(in the rows, 128 means zero)
Each path is a new rotation, seen through one point. The rows after it are directions, each followed by how far the rotation turns it, in degrees a step (0 if it stays put).
Each turn is a multiple of 5 degrees from 10 to 175, or 0.
Each row of a path follows its step; steps can be skipped.
path 1
step 0: [119 125 132 129 120 130 132 127 131 125 133 123 137 123 132 116 133 129
 133 127 139 126 141 123 132 134 125 140 129 139 124 130 138 137 131 124
 131 125 125 136 130 119 123 125 114 135 136]
step 1: [116 131 128 127 130 129 120 125 127 124 129 118 118 120 127 126 124 135
 132 120 126 122 131 129 129 128 126 145 125 116 121 132 125 127 140 133
 131 121 143 120 127 127 135 125 126 118 121]
step 2: [131 131 128 139 118 128 124 127 128 134 125 115 123 123 130 122 130 140
 128 120 128 138 133 137 131 118 123 130 127 125 136 130 136 138 130 131
 122 141 118 128 118 125 118 129 123 129 123]
step 3: [129 126 127 126 126 132 120 130 138 130 119 120 118 132 127 133 131 124
 125 127 140 135 133 120 128 129 121 134 140 124 111 133 121 119 125 118
 128 137 135 124 123 126 129 127 118 127 136]
step 4: [121 129 115 132 123 128 138 127 126 124 123 122 127 116 132 121 121 130
 133 136 129 128 127 125 124 119 120 139 130 136 133 122 123 139 125 127
 126 125 134 118 130 126 120 141 123 131 136]
step 5: [119 113 127 131 123 130 121 122 129 123 138 131 129 115 130 132 122 125
 125 117 131 127 135 126 131 137 120 134 138 119 126 132 137 127 128 140
 127 128 130 132 117 129 129 130 122 132 134]
step 6: [126 124 134 128 124 131 132 122 139 125 131 109 121 126 126 119 121 134
 136 127 126 131 131 136 136 118 123 132 132 128 135 127 126 126 139 119
 142 127 138 130 124 123 128 121 132 135 126]
step 7: [126 133 138 131 130 138 121 123 135 130 125 130 138 128 134 129 128 132
 122 122 122 131 133 128 120 114 119 146 134 125 121 135 129 128 128 131
 121 135 128 124 127 128 113 125 120 123 127]
step 8: [130 130 122 129 124 127 122 129 137 121 112 123 121 123 127 131 124 130
 127 123 136 134 137 128 133 132 128 127 132 121 135 133 124 143 130 119
 135 123 132 133 132 126 123 134 115 117 139]
Directions:
[129 127 129 126 130 129 132 129 129 129 127 125 122 127 127 132 128 126
 128 130 128 129 129 124 132 128 128 130 128 126 127 129 126 128 131 129
 129 125 127 131 131 126 130 128 130 127 128] | 145
path 2
step 0: [136 126 137 131 140 135 115 129 138 122 116 127 125 131 128 131 132 132
 123 132 130 127 129 127 126 122 124 120 134 136 138 130 127 137 140 123
 122 126 126 122 131 123 137 138 123 136 132]
step 1: [126 129 127 130 122 125 120 127 128 115 126 130 129 130 124 119 129 120
 125 128 126 135 119 131 124 129 136 112 128 114 135 131 128 140 124 122
 133 130 125 125 124 145 125 126 122 134 135]
step 2: [129 130 119 120 136 122 123 129 135 137 128 132 133 128 122 126 134 131
 126 115 139 129 128 131 132 129 138 131 134 129 141 131 137 137 128 128
 139 126 137 127 132 132 134 129 137 114 135]
step 3: [117 133 126 132 119 130 126 125 136 134 139 132 130 123 136 127 132 128
 124 123 132 137 130 137 125 121 126 134 126 124 132 126 136 128 138 133
 126 135 118 119 133 125 142 138 123 137 138]
step 4: [126 130 130 120 141 137 123 122 129 136 128 132 127 125 117 136 125 122
 135 137 129 125 123 132 118 131 132 131 124 115 130 141 127 136 134 138
 128 130 120 135 135 134 128 130 122 132 124]
step 5: [127 129 123 120 132 122 121 133 129 126 131 126 140 123 124 114 114 129
 119 133 135 122 142 120 116 124 129 123 124 122 131 126 119 128 136 132
 125 123 123 128 135 129 132 123 135 125 135]
step 6: [121 130 129 130 131 124 117 125 118 132 131 114 140 121 133 130 133 128
 119 126 130 133 121 141 130 137 139 131 124 126 130 134 112 122 131 133
 127 129 136 123 125 125 130 126 128 130 135]
step 7: [124 138 138 132 143 134 133 128 133 129 124 125 132 127 137 116 118 125
 127 123 135 131 121 137 124 130 118 130 138 138 137 133 123 136 137 134
 133 124 129 126 129 125 125 132 121 129 120]
step 8: [131 133 133 126 130 126 120 127 131 124 134 122 123 119 129 122 135 120
 122 137 126 123 131 128 132 127 118 115 119 127 140 130 129 136 128 126
 140 140 121 127 126 125 134 116 121 131 126]
Directions:
[130 125 129 127 128 131 132 127 131 128 125 127 124 125 128 127 128 128
 130 131 128 128 129 127 128 126 129 124 126 126 130 129 128 130 130 132
 128 127 127 129 127 126 127 128 125 131 127] | 95
path 3
step 0: [136 127 130 113 123 126 124 118 125 138 136 130 127 121 135 134 124 127
 116 119 131 122 120 121 122 132 121 140 138 131 130 119 127 121 125 115
 137 127 121 131 130 129 121 130 122 112 129]
step 1: [137 142 128 119 125 124 133 130 127 134 124 125 130 130 134 128 133 123
 127 123 111 126 137 131 126 121 128 126 118 124 130 129 125 127 130 125
 133 128 120 146 135 135 117 123 116 114 117]
step 2: [130 131 129 125 128 122 119 122 144 123 128 124 136 120 126 126 130 118
 138 131 128 108 135 117 122 130 140 124 126 121 130 137 117 120 123 118
 137 127 127 135 136 125 128 125 131 123 122]
step 3: [137 129 132 116 126 119 124 122 122 119 130 135 124 138 132 128 123 128
 134 123 124 125 120 116 132 127 128 136 135 118 125 135 130 133 123 116
 135 122 115 119 145 120 120 121 133 129 125]
step 4: [140 128 130 123 119 118 138 135 121 112 128 127 129 126 126 125 134 110
 121 125 128 127 124 140 129 138 132 133 122 130 128 141 124 134 136 128
 133 130 122 126 133 126 126 120 129 112 124]
step 5: [120 127 120 125 129 117 120 133 121 130 125 135 132 118 121 133 133 111
 130 133 128 122 119 133 133 134 138 131 123 114 133 119 120 128 128 110
 133 139 127 130 131 123 127 133 126 123 132]
step 6: [125 132 130 139 133 128 127 120 116 126 126 124 124 132 127 137 141 119
 129 126 132 129 134 123 132 120 125 120 131 122 128 118 122 150 126 115
 137 121 119 127 137 121 123 119 127 121 126]
step 7: [136 127 131 130 123 133 138 132 137 126 133 123 126 126 132 131 135 122
 116 129 140 131 140 124 124 125 132 137 129 127 127 132 128 131 136 109
 130 134 129 131 136 117 129 115 130 117 144]
step 8: [121 138 122 123 130 135 139 144 130 133 132 129 118 122 125 135 131 118
 126 119 124 118 114 124 135 117 135 142 129 124 128 130 127 130 122 120
 132 132 129 135 135 128 122 121 121 133 134]
Directions:
[125 127 127 127 128 128 126 128 131 130 131 129 128 126 126 123 126 125
 128 127 130 129 127 127 129 129 132 128 130 126 131 126 126 127 123 129
 128 128 130 128 127 130 127 125 129 129 131] | 130
